The rows below come in pairs that one turn or mirror swaps. Which row does each named row swap with?
K_427: -12, 9, 13, 4, -2, 16, -14, 10, 7, -3, 6, 2, -2, 2, 11, 25, -13
K_98: -1, 18, 5, 18, 2, 18, 9, 7, 9, 9, 4, 1, 2, -4, -11, 25, 1
K_777: -1, 18, 10, 15, 11, 10, 0, 11, 9, 6, 1, -3, -11, 10, -2, 6, -8
K_330: -9, 1, 15, 19, -11, 7, -6, 4, -10, 14, 12, 7, -7, -9, 4, 4, -3
K_585: 3, 11, 10, 14, -7, 13, -9, 17, 8, -12, 6, 8, 6, -5, 16, 6, 5
K_218: -9, -9, -4, 7, -2, -9, -6, 10, 4, -11, -1, 1, 3, -11, -3, 13, 10
K_513: -8, 5, 14, 17, 9, 5, 6, 5, 5, 3, -2, 11, 0, -17, -12, 2, 13
K_243: -5, 9, 0, -3, 1, 5, 2, -3, 1, -18, -3, 0, 2, -9, 3, 29, 3
K_816: -8, 1, -6, 22, 6, -8, -6, 13, 4, -5, -3, -5, 4, -9, 5, 5, 13
K_241: -7, 1, 14, 13, 7, 4, 7, 3, 3, 0, -1, 12, 6, -11, -17, 5, 12
K_976: -7, 12, 9, 8, -5, 24, -2, 13, 9, 0, 8, 8, 2, -8, -5, 28, 2
K_945: -3, 8, 18, 22, -2, 7, -1, 5, -5, 12, -4, 9, -2, -16, 1, -4, 4
K_194: -8, 1, 16, 13, 11, 3, 2, 2, -3, 1, 1, 11, 7, -8, -19, 3, 8
K_168: 2, 14, 16, 11, 0, 7, -9, 13, 5, -7, 1, 8, -1, 11, 9, 1, -5
K_265: -11, -2, 3, 19, 3, -2, -10, -8, 0, -5, 8, -9, -11, -15, 12, 5, -9
K_268: 7, 8, 22, 7, 0, 19, 5, -5, -7, -9, 0, 1, -10, -14, 2, 20, -7
K_733: 1, 10, -2, 33, 4, 6, -11, 12, 7, 3, 8, -9, 4, -5, 8, 5, 5
K_526: 12, 9, 7, 9, -4, 4, -5, -7, 1, -7, -10, 0, 14, -4, -10, 17, -3
K_416: -14, -2, 6, 9, 4, 15, -2, 12, 8, 0, 19, -10, -5, -18, 10, 17, 0
K_73: 3, 11, -3, 33, 1, 6, -14, 10, 4, 4, 8, -7, 4, -6, 4, 6, 5
K_461: 14, 12, 6, 14, -8, 8, -9, -1, -4, -3, -5, 3, 15, -6, -9, 16, 5
K_667: -3, 7, -3, 30, 6, -3, -9, 11, 6, 1, 5, -11, 3, -5, 8, 4, 8
K_413: -12, -2, 8, 24, 13, 6, 3, 6, -6, -2, 17, -5, -15, -12, 7, 11, 5
K_690: 9, 6, 12, 21, -15, 14, 0, -10, -5, 0, 11, 0, 0, -3, 3, 16, -11
K_625: 8, 8, 20, 5, 3, 16, 5, -7, -8, -10, -3, 4, -7, -12, -1, 19, -7
K_518: -5, -4, 7, 20, 3, 3, 0, 2, 6, -6, 19, 6, 9, 2, -19, 10, 3
K_906: -9, 1, 8, 23, 10, 11, 7, 8, -4, -4, 16, -5, -13, -17, 7, 16, 10
K_775: -11, -5, 6, 19, 16, 5, -3, 10, -11, -6, 16, -1, -12, -10, -1, 10, 7
K_722: -5, 4, 4, 19, -3, 15, 0, 14, 4, -11, 11, 6, 5, -17, 12, 13, 16
K_389: -5, 4, 20, -2, -6, 8, 0, -5, -15, 0, 6, 0, 1, -9, 7, 22, -7
K_75: 7, 8, 15, 0, 8, 17, -4, 2, -7, -12, 0, 1, -11, -2, -4, 21, -11
K_346: 3, -1, 7, 25, -12, 6, 0, -6, -1, -2, 21, 3, 9, 1, -7, 17, -4
K_543: -8, 6, 4, 11, 3, 5, -13, -1, 6, -3, -1, -8, -6, 6, 6, 21, -21
K_850: -7, 7, -1, -5, 5, 3, 2, -1, 6, -15, -3, 1, -1, -12, 4, 28, 1
K_960: 11, 18, 3, 9, 4, 11, -12, 1, -8, -11, 0, 1, -4, 10, 0, 17, -7
K_370: -8, 1, 4, 25, 13, 9, 7, 8, -2, -3, 17, -5, -14, -14, 8, 13, 8
K_772: -15, -11, 1, 3, 2, -7, -6, 7, -1, -8, 0, 5, 5, -11, -3, 13, 9
K_595: -13, -6, -2, 0, 1, -10, -6, 8, 3, -11, 0, 2, 5, -10, -4, 16, 6
K_975: -2, 19, 12, 20, 8, 9, 2, 5, 8, 8, 0, -2, -10, 10, 2, 8, -9
K_110: -14, -1, 3, 16, 5, -6, -6, -10, -2, -2, 8, -6, -10, -13, 12, 10, -12
K_288: 7, 10, 6, 15, -2, 2, -7, -8, 2, -6, -11, -7, 6, 1, -8, 19, -15
K_33: -10, 6, 4, 13, 3, -3, -15, 0, 4, -4, 0, -8, -5, 3, 6, 17, -22
K_451: -2, -5, -3, 21, 11, 4, -13, 5, -3, -11, 13, 3, 1, -13, -10, 2, 9
K_943: 14, 10, 8, 12, -8, 7, -3, -3, -5, -4, -5, 3, 16, -5, -9, 16, 3
K_538: -7, 7, 7, 17, 0, 0, -15, -3, 3, -7, -3, -7, -1, 4, 6, 22, -20
K_46: -14, -14, 9, 5, -9, -1, -6, 5, -4, 3, 15, 7, 0, -9, -3, 13, 3
K_131: 0, 22, 12, 19, 7, 10, 7, 0, 5, 11, -2, -1, -10, 5, -3, 14, -7
K_798: 5, 7, 20, -1, 5, 18, 4, -2, -4, -11, -3, 3, -8, -10, -3, 23, -6

K_110 swaps with K_850
K_777 swaps with K_194
K_168 swaps with K_518
K_73 swaps with K_461
K_131 swaps with K_513
K_945 swaps with K_98
K_906 swaps with K_268

